One turning vector, and how many steps it has turned
The counts run from 0 to 385.
[-1.982, -0.906, -3.575,  2.787,  1.535, -0.535, -2.681,  3.169,  0.156,
 -1.914,  3.409,  1.294, -0.052, -0.395, -3.515, -0.867,  1.559,  1.023,
 -0.164,  1.316, -0.985,  1.029, -0.056, -1.033, -0.482, -0.832,  3.209,
 -2.015,  1.509, -2.495, -0.657,  0.380,  0.496,  2.606, -0.581, -0.853,
  0.643,  0.322,  0.721,  2.800, -0.097, -1.121,  0.574,  0.531, -0.241,
 -1.206, -0.954, -0.954, -1.054,  2.420, -2.141,  2.859,  1.724]
98
[ 0.202,  0.689,  1.243, -0.964, -1.669, -0.158,  1.771,  0.849,  1.209,
 -3.275, -3.536, -0.647,  0.955,  4.319,  1.148,  1.952, -2.999, -0.372,
 -0.993,  0.449,  1.687, -4.165,  0.701, -1.071,  0.889, -2.489,  0.638,
 -0.084, -0.643,  3.359,  1.232,  1.530, -0.325,  0.444, -1.805,  0.866,
  1.346,  1.176, -1.211, -3.671, -0.171,  1.006,  0.721,  1.627, -0.426,
  1.900,  2.502,  0.167, -0.615,  0.870,  1.193,  3.044, -1.275]
35
[ 1.523, -0.686,  2.541, -0.242, -1.693,  1.241, -2.224,  2.426, -0.606,
 -1.734, -0.021, -2.331,  1.593,  0.072,  1.640,  0.281,  0.368,  1.327,
  3.172, -1.383, -0.697, -0.699, -2.289, -1.261,  0.583,  0.471,  1.228,
  3.128,  0.136, -2.232,  2.170, -0.739,  0.459,  1.712,  1.768,  1.847,
  0.150,  0.163,  0.288,  2.172, -1.817,  0.716,  1.455, -0.945,  1.793,
 -2.006, -1.357, -1.467, -4.585, -0.747, -3.852,  0.722, -1.932]
214
[-0.205, -1.198,  0.826,  0.225, -3.137,  1.339,  2.870, -1.740,  1.281,
  0.827,  0.928,  1.167, -0.332,  0.819,  1.273,  2.270, -0.305, -1.914,
 -2.868,  1.296,  1.268,  0.754,  1.666, -0.851,  0.001,  1.953, -1.459,
  1.208, -1.263,  0.796,  0.740,  1.050,  1.277, -1.301,  0.606, -4.224,
  1.031,  1.642,  1.518, -1.920,  0.082, -2.533,  1.204, -1.278,  2.872,
 -0.717,  0.548, -0.746,  5.197,  0.468,  0.327, -1.910,  0.346]
151
[ 2.214,  1.300,  0.053, -3.295, -0.820, -0.355, -3.685, -0.453, -0.390,
 -1.258,  0.798,  2.367,  0.902, -2.295, -1.949, -0.657,  0.328,  1.633,
  1.467,  2.739,  0.227, -1.867, -0.985, -1.325,  0.474, -2.415,  1.046,
 -1.723, -0.994, -1.167, -1.936,  1.081, -0.777, -0.293, -2.405,  0.876,
  1.451, -1.964, -2.853,  0.750, -0.047,  1.857, -2.924, -1.944, -1.515,
 -4.181, -1.048, -0.342, -1.204,  0.015, -1.304,  0.088, -1.283]
353
[ 0.361, -0.607, -0.460, -1.007, -0.640,  0.821, -2.502,  0.436, -0.265,
 -1.277, -1.113,  2.614,  2.716,  1.142,  0.468,  0.663,  0.497, -0.179,
 -1.950, -0.054, -0.648, -1.448,  0.618,  0.536, -1.833,  0.424,  2.637,
 -0.694, -0.454, -1.803,  1.730,  0.231, -3.051,  1.208,  3.588, -3.476,
  0.983, -1.522, -1.081, -0.587,  1.030,  0.093,  1.996, -2.364,  2.892,
 -3.146, -3.285,  0.560, -1.488, -0.875, -3.582,  0.004, -1.378]
201
[ 3.475, -1.874,  2.417,  0.429, -0.013, -0.373, -3.328,  0.957,  2.243,
 -0.282,  0.412, -0.231,  0.042, -1.051,  1.547,  0.326, -1.690,  2.514,
  1.988,  1.055,  0.153,  2.254, -2.124, -0.670,  2.317, -0.432,  0.217,
  0.523,  1.780, -2.017, -0.641,  0.013,  2.098,  2.980, -0.668, -2.397,
  0.265, -1.871,  1.002,  3.223, -1.727, -1.105, -0.838,  0.179, -1.014,
 -0.442,  0.846, -1.529, -0.992, -1.364, -1.446,  3.648, -0.947]
225
[ 1.029, -1.001, -0.720,  0.420,  0.861, -0.021, -1.891, -0.088, -0.185,
  2.225,  1.897,  1.056, -1.384, -1.637, -0.302, -0.667,  3.676, -0.824,
 -0.462,  1.001, -2.233,  2.589, -0.289,  0.413, -1.015,  1.776,  1.047,
  1.083,  0.132, -2.496, -1.514, -0.820, -0.107, -1.966,  3.525, -2.686,
 -1.969, -2.113,  0.788,  2.430,  0.048, -1.972,  1.266, -0.280,  0.436,
 -1.111, -3.490, -1.258,  1.446,  1.024, -0.689, -2.275,  2.799]
332
[-0.227, -0.563,  1.855,  1.377, -1.591, -0.116,  1.367, -0.536,  1.370,
 -1.820, -0.314, -1.901,  0.076,  2.423,  1.650,  0.822, -3.796,  0.341,
  0.618,  0.704,  2.033, -0.440,  0.274, -1.965,  2.645, -0.580, -1.164,
  0.446,  1.972,  1.478,  1.677, -0.316,  2.923,  1.457, -3.035,  0.204,
  1.889,  2.310,  1.819,  0.298, -3.906, -0.920, -1.460,  0.060,  1.487,
  1.427,  4.023,  0.120,  0.435,  0.081,  0.488,  1.951,  0.670]
265
[-1.995,  0.786, -1.435, -0.226, -1.415, -1.897,  0.889,  2.301,  0.986,
 -2.880, -0.452,  1.376, -1.419,  1.308, -1.074, -4.168,  2.486, -2.054,
 -0.170, -0.077, -0.215, -2.987,  0.260, -1.452, -2.748, -2.263,  0.641,
  0.208, -1.033,  2.588,  1.043, -0.828, -1.405,  1.316, -0.752,  0.847,
 -1.282,  1.217, -0.090, -1.437,  0.711, -1.337,  2.156,  1.641,  1.180,
  0.066, -1.441,  3.697, -0.342,  1.293,  0.054, -0.847,  2.503]
296
[ 1.672,  0.690,  0.766, -0.050, -0.699, -0.574, -2.065, -1.932, -1.582,
  2.690,  2.228, -1.129, -1.313,  1.312,  0.169,  0.375,  1.675, -0.437,
  1.922,  1.378, -0.971,  0.916,  0.017,  1.756,  0.291,  0.645, -0.193,
  3.196, -1.047,  0.232, -0.220, -1.099,  0.922, -3.405,  4.121,  0.088,
 -1.434, -2.161,  0.026,  3.501,  0.749, -0.298,  0.626, -0.352,  1.405,
 -0.478, -0.971, -1.292,  1.067, -1.363, -1.481, -3.264,  3.069]
338
[ 2.276, -0.657,  0.921, -1.403,  0.500, -1.413,  1.581, -0.615,  1.910,
  0.636, -5.373, -0.614, -1.026,  0.705,  2.873, -1.421, -1.950,  1.047,
  1.462,  0.411,  1.478, -0.311,  0.539,  0.957,  0.322, -0.666, -2.642,
 -0.117,  0.266,  2.543,  0.615, -0.031, -0.174,  1.948, -2.131,  1.174,
  0.239, -0.912, -1.431, -0.781, -0.444,  0.504, -1.616,  2.805, -1.452,
  2.760,  2.351,  3.187, -0.294, -1.372,  2.332,  2.150, -2.023]
39
[ 0.438,  0.681,  1.426,  0.150, -0.855,  0.220,  0.579, -1.076,  0.072,
  4.141,  0.903, -0.321, -0.621, -2.071, -0.211, -0.741, -0.389,  1.282,
 -0.657,  1.445, -0.611,  3.133,  0.526,  0.001,  1.814,  0.838, -0.846,
  0.045,  1.318, -0.822, -2.191, -0.835,  2.542, -2.690, -1.540,  2.036,
 -1.125,  2.046,  0.930,  1.552, -4.709,  0.387, -2.965,  0.348, -0.361,
  0.436,  1.880, -0.230,  3.202,  2.026,  2.420, -0.567, -0.336]
134
[-0.923, -1.183, -0.262,  0.751,  2.711,  0.244, -2.218, -2.948, -0.402,
  4.384,  0.305, -0.796,  0.922,  1.173,  0.206,  2.643, -3.544,  1.988,
  0.044, -0.840, -0.002,  3.236,  1.188,  4.239,  0.557,  0.595, -1.817,
 -0.268,  2.507, -1.441, -0.266, -1.213,  0.884, -0.287,  1.037, -1.691,
  0.387, -1.054,  2.046,  1.694,  0.132, -0.012, -2.119, -2.157, -1.457,
 -0.143,  1.085, -0.213,  0.823, -3.122, -1.153,  0.386,  0.885]
236
[ 2.973, -1.900,  1.930,  1.172, -0.075,  0.094,  1.511,  1.570,  0.837,
 -4.853, -0.761, -1.719, -0.596,  2.234,  1.524, -0.208, -0.797, -0.846,
  3.728,  0.380,  1.008, -2.211, -0.491, -2.346,  0.653, -0.603,  1.649,
 -0.161,  2.064, -0.577,  3.128, -0.665, -1.426,  2.604,  0.629, -1.764,
  2.644, -1.591, -1.709,  0.620,  1.876, -0.987,  1.433,  0.279,  1.579,
  1.758, -0.951,  0.766, -1.418, -1.420, -0.528,  0.727,  1.673]
73
[-2.978, -0.197, -0.170,  1.899, -0.800,  1.808,  0.820, -0.159,  0.059,
  2.898, -0.049, -1.352,  3.148, -0.849, -0.875,  1.163, -2.917,  0.927,
 -1.480, -2.144,  0.640,  1.773,  2.034,  2.662,  0.641,  3.249, -2.678,
  2.511, -0.042,  0.046,  2.764,  0.681,  0.766,  1.140,  0.616,  1.410,
  1.613,  1.712,  2.269, -2.501, -0.980,  0.752, -0.035, -1.898,  1.834,
 -0.941,  2.273, -0.852,  2.231, -0.946, -1.328,  0.663, -3.149]
10
[-1.950,  1.526, -0.920,  0.663, -2.458, -1.223,  1.980,  1.405,  0.439,
 -1.505, -1.066,  0.250, -0.078,  4.197,  0.245, -1.789,  0.996, -3.270,
 -0.953,  0.924, -0.368, -3.175,  1.526, -1.257, -0.985, -1.979,  1.604,
  0.847, -1.140,  2.401,  1.490, -0.591,  0.274, -1.442,  1.592,  0.331,
  0.140,  2.081, -0.469,  0.323, -1.055,  0.334,  2.744,  2.078,  3.034,
  0.114, -0.122,  1.605, -0.754,  2.382, -0.391, -1.081,  3.699]
297
[ 0.206,  2.238,  0.978, -2.469, -0.433,  0.911,  2.940, -1.703, -1.248,
  0.489, -2.092, -0.635, -0.039, -1.365,  0.210,  0.558,  2.220, -0.763,
 -1.189, -0.904, -0.504, -2.550,  0.403,  0.435, -1.631,  0.447, -1.426,
  0.636, -3.010,  2.116,  0.189, -0.172, -2.220, -2.655, -0.749,  3.708,
 -1.041,  0.477, -1.652, -4.114,  1.042,  0.975, -0.296, -0.802, -0.927,
  0.264, -1.417,  0.444, -0.641, -0.703,  2.904, -3.711, -1.256]
165
[ 1.195,  0.681,  1.107, -0.898, -0.021,  1.003,  2.911, -2.596,  0.035,
  0.701, -0.627,  0.378, -1.638, -0.970, -0.430,  1.124,  0.212, -0.582,
 -2.491,  1.044,  1.214, -0.970,  1.114, -0.080, -1.625,  1.069, -0.450,
 -0.043, -0.505,  2.506, -0.061, -0.349, -3.494, -2.411, -0.880,  0.090,
 -0.128, -1.440, -2.096, -4.569,  2.359, -0.248,  0.040, -0.364,  0.031,
  0.840, -0.359,  0.598,  4.025, -0.703,  3.928, -2.848, -0.216]
159
[ 0.903, -0.781, -0.996,  0.606,  0.454, -0.645, -2.502,  1.738, -0.529,
  1.920,  1.269,  0.573, -1.627, -2.632, -0.636, -4.461,  3.643, -0.259,
  3.051,  0.763, -1.154,  2.036, -0.547,  0.385, -1.391,  0.907, -2.004,
  1.744, -0.743, -1.516,  0.016, -1.069,  0.075, -0.150,  3.070, -0.529,
 -1.605, -2.510, -0.241,  3.519,  1.826, -0.426,  0.914,  0.181,  0.413,
 -1.957, -1.821,  0.552,  1.094, -0.868, -1.340, -2.663,  1.868]
333
[-2.424, -1.660, -1.447,  2.098,  0.591, -0.327,  2.173,  1.416,  1.156,
  0.086, -3.019, -0.438,  0.781, -0.398,  0.101, -3.080, -3.029, -1.077,
  0.519,  0.147,  1.863,  0.610,  2.574,  0.390,  0.475,  1.135, -2.182,
 -1.807,  1.620,  0.628,  2.047,  0.316,  0.563,  2.846, -2.227,  0.155,
  3.246,  1.323, -0.431, -1.215, -0.019,  0.776, -2.076,  1.216,  0.590,
  2.033,  2.738,  2.144,  2.170,  1.201,  0.613,  2.280, -0.212]
277
[ 1.327, -0.611,  3.552,  0.438, -1.507, -1.957, -0.622,  0.242,  2.812,
 -0.361, -0.616, -0.307, -1.428,  1.519,  0.760, -2.258, -2.863,  1.597,
  0.369,  1.181,  0.415, -0.462,  0.096, -0.503, -0.839, -0.827, -3.017,
  2.397, -0.441,  3.977,  2.780, -2.292,  0.124,  1.781, -0.235, -0.126,
 -1.821,  0.096, -1.306, -2.097, -2.347, -0.524,  0.569,  1.695,  1.988,
  0.826,  2.762,  2.154,  2.136, -1.939,  0.231,  1.473, -0.268]
27
[-3.045,  1.135, -0.778,  0.904,  0.020, -2.078, -2.604,  1.259,  0.227,
 -1.649,  2.856,  1.205,  0.314,  0.137, -3.265, -1.501, -1.440,  1.435,
 -1.446, -0.165, -1.704, -0.389, -2.168,  0.141, -1.507, -3.332,  0.399,
 -0.287,  0.276,  2.051,  1.595, -2.731, -1.430,  2.334, -1.971,  2.324,
 -1.092,  1.128,  0.561, -1.363, -2.752, -0.363,  0.314, -0.693,  0.724,
 -2.828,  1.266,  1.799, -2.398, -1.883, -1.613,  0.474,  1.328]
251
[ 1.790,  0.937, -0.096, -0.096, -1.626, -2.158,  0.161,  1.215,  1.459,
 -3.466, -1.471,  1.855, -2.152,  3.286,  0.124, -2.946,  1.334, -1.794,
  0.244,  2.663,  0.646, -3.372,  0.671, -2.621, -1.026, -2.601,  2.183,
 -1.333, -0.409,  3.051,  0.521, -0.598, -0.751, -0.142,  0.430, -0.691,
  0.357, -0.433, -2.149,  0.202, -0.090,  0.226,  1.520,  3.039, -0.369,
  1.612, -0.593,  2.091,  0.460,  2.237,  1.384,  1.327,  2.887]
302
[ 0.063,  1.279,  0.393,  0.595,  1.668,  1.169,  0.120, -2.334, -1.258,
 -0.328,  4.428, -0.885, -1.846, -0.138, -2.984,  3.001, -0.806,  0.162,
  0.134,  1.499,  0.464, -0.009, -1.786, -0.684,  0.621, -1.588,  1.984,
 -1.199,  1.551,  0.676,  0.079, -0.651, -1.393, -2.462, -2.440, -0.402,
  0.284, -1.432, -0.450, -1.373,  2.785, -1.341, -1.152, -2.770, -1.445,
 -0.269,  0.009, -0.713,  1.362, -2.098,  2.575, -2.219,  3.462]
114
[-0.657, -1.181, -3.084,  2.846,  3.910, -0.337, -2.287,  2.267,  0.107,
 -0.182,  2.163,  0.386, -2.543, -0.654, -5.158, -1.485,  1.498,  2.445,
  1.788,  0.780,  0.464,  2.518,  0.796,  0.802,  0.048, -0.105,  2.474,
 -1.312,  1.775, -1.529, -0.325, -0.042, -0.078,  1.639, -0.613,  1.821,
  0.392, -1.598, -0.658,  2.347,  0.526,  0.219, -0.938,  2.395, -1.973,
  1.142, -0.101, -0.034,  0.103,  2.024, -1.176,  2.852,  1.668]
97
[-3.056, -0.439, -0.970,  0.024, -0.653,  1.264,  3.637,  1.290, -0.154,
 -1.325, -1.962, -2.438,  1.090,  1.028,  1.138,  0.979, -2.871, -2.081,
  1.628, -0.555,  2.494, -0.449,  0.845, -0.647,  0.373, -0.132, -2.543,
 -0.425, -0.087,  1.081,  0.162,  1.391,  1.247,  1.541, -3.982,  2.082,
  3.460,  2.198,  2.493, -1.270,  0.612,  0.010, -1.020, -0.422, -1.058,
  2.162,  2.827,  0.228, -0.321,  0.688,  1.215,  0.701, -0.948]
272
[ 1.321,  0.272,  0.557, -1.488,  0.041, -2.606, -2.606, -0.470, -0.151,
 -0.394, -2.281,  1.474, -0.345,  3.035,  3.265, -1.760, -0.209, -0.626,
  2.519,  1.389, -0.831, -0.792, -0.391,  1.188, -1.653, -2.353, -0.009,
 -0.566,  0.236,  0.232,  0.194, -2.136, -0.659,  0.577,  2.703, -1.860,
 -1.819, -1.426, -0.282,  3.606,  0.632, -0.550,  0.210,  0.878, -0.481,
 -0.054, -0.733,  2.670, -3.216, -1.931, -1.055, -1.282,  4.056]
71
[ 2.205, -0.710,  0.053, -0.570, -0.733, -0.972, -1.030,  0.751,  0.693,
  2.373, -3.312,  0.633, -1.893, -0.178,  2.436, -2.193,  1.039, -0.473,
  3.306, -0.195,  0.920,  0.560,  0.692,  1.204, -0.850,  2.026, -3.335,
  2.602, -2.604,  0.314, -1.157,  1.753,  1.865,  1.904,  2.402, -1.458,
 -0.595, -2.510,  0.062,  2.228,  3.400, -0.224, -0.120,  3.237, -1.487,
  1.137,  0.261,  0.767,  0.945,  0.803, -0.200,  0.968, -2.240]
186
[ 1.411,  1.224,  0.268, -1.327,  2.334, -1.258, -3.437, -0.199, -0.585,
  1.013,  0.293, -0.781, -1.155,  0.532, -1.047, -0.131,  1.815,  2.745,
  0.569, -0.166, -1.651, -0.850, -1.106,  1.769, -1.029, -2.403,  2.715,
  1.131, -0.529,  1.049,  0.315, -0.993, -1.525, -1.678,  2.352,  3.370,
 -3.230, -1.864, -2.819,  0.394,  0.255,  1.715, -0.367,  0.974, -2.324,
 -1.102, -2.260,  0.144, -3.343, -1.546, -0.695,  0.414, -0.604]
211
[ 3.112,  0.275,  2.099, -2.118, -3.041, -0.030,  0.670,  0.080,  1.839,
 -1.013, -3.260,  1.623,  1.340, -2.226,  2.608, -3.719,  1.561, -0.123,
 -1.309,  0.720, -0.169, -0.515,  0.884, -1.679, -0.558, -0.004, -0.748,
  0.167, -0.695, -0.291,  0.929, -1.191, -1.591,  0.466,  0.980, -0.169,
 -0.230,  0.542, -1.935, -1.022, -3.958,  0.632,  0.281,  1.000,  4.096,
 -1.874, -1.178,  1.312,  1.963,  1.485,  0.777, -0.598, -2.645]
168
[ 3.140,  1.116,  0.604, -1.237,  0.004, -1.003, -3.541, -0.856, -2.052,
 -0.234,  1.594, -0.227, -2.185, -0.577, -2.628, -0.528,  0.430,  0.731,
  5.145,  2.904,  0.364, -0.993, -1.315,  0.331, -0.789, -1.837, -0.532,
  0.986, -1.632,  1.304,  0.017, -0.422,  0.064, -0.899, -0.880,  1.462,
 -0.076, -3.822, -2.999,  1.268,  2.911,  1.135, -2.100, -1.245, -1.269,
 -1.928,  1.117, -0.083, -0.769, -1.288, -0.138, -0.607,  1.684]
346
[-2.529, -0.265, -2.560,  2.132, -1.663, -0.553,  0.974,  1.501,  1.541,
 -1.618,  1.976,  2.667, -2.047, -1.213, -2.982, -0.767,  0.954, -0.716,
 -2.369,  1.486,  0.084, -0.052,  0.997, -3.105, -0.116, -0.230, -0.641,
 -0.407, -2.679,  2.050, -1.060,  2.225,  1.939,  0.465, -3.093, -1.298,
  0.952,  1.991,  1.290, -2.147, -0.818, -1.519,  0.816,  1.164,  0.134,
 -0.766,  1.374, -0.582,  4.085,  3.093,  0.496,  1.634, -0.871]
143
[-2.751,  0.403, -2.395, -0.439,  0.827, -1.569, -2.365, -0.464,  0.559,
  2.772,  0.197,  2.767,  0.738, -2.095, -1.715, -0.882, -1.118,  2.099,
 -4.211, -0.967, -2.059,  1.524,  0.740,  2.125, -2.872, -0.674, -1.765,
 -1.027, -2.178,  1.101, -1.569, -0.302, -1.325,  0.360, -1.271,  0.435,
 -2.428,  0.417,  0.961, -3.144, -1.371, -0.714,  0.200, -0.759, -1.796,
 -3.024, -0.111,  1.502,  1.363, -1.492, -0.499, -0.720, -1.969]
13
[-1.037,  0.046, -0.058,  1.333,  2.300, -0.737, -1.513,  0.436,  0.941,
 -1.491,  3.292, -0.367, -0.253, -2.474, -2.984, -0.707, -1.198,  3.482,
 -1.407, -0.337, -1.585,  1.440, -1.973, -0.182, -2.017, -1.710, -0.183,
 -0.628,  1.525,  0.975,  0.998, -2.842, -2.399,  1.305, -2.808,  1.976,
 -2.103,  0.777, -0.761, -2.588, -1.978, -1.575,  0.004, -1.169, -1.101,
 -0.898, -0.279,  2.182, -0.510, -2.721,  0.531, -0.257,  1.016]
250
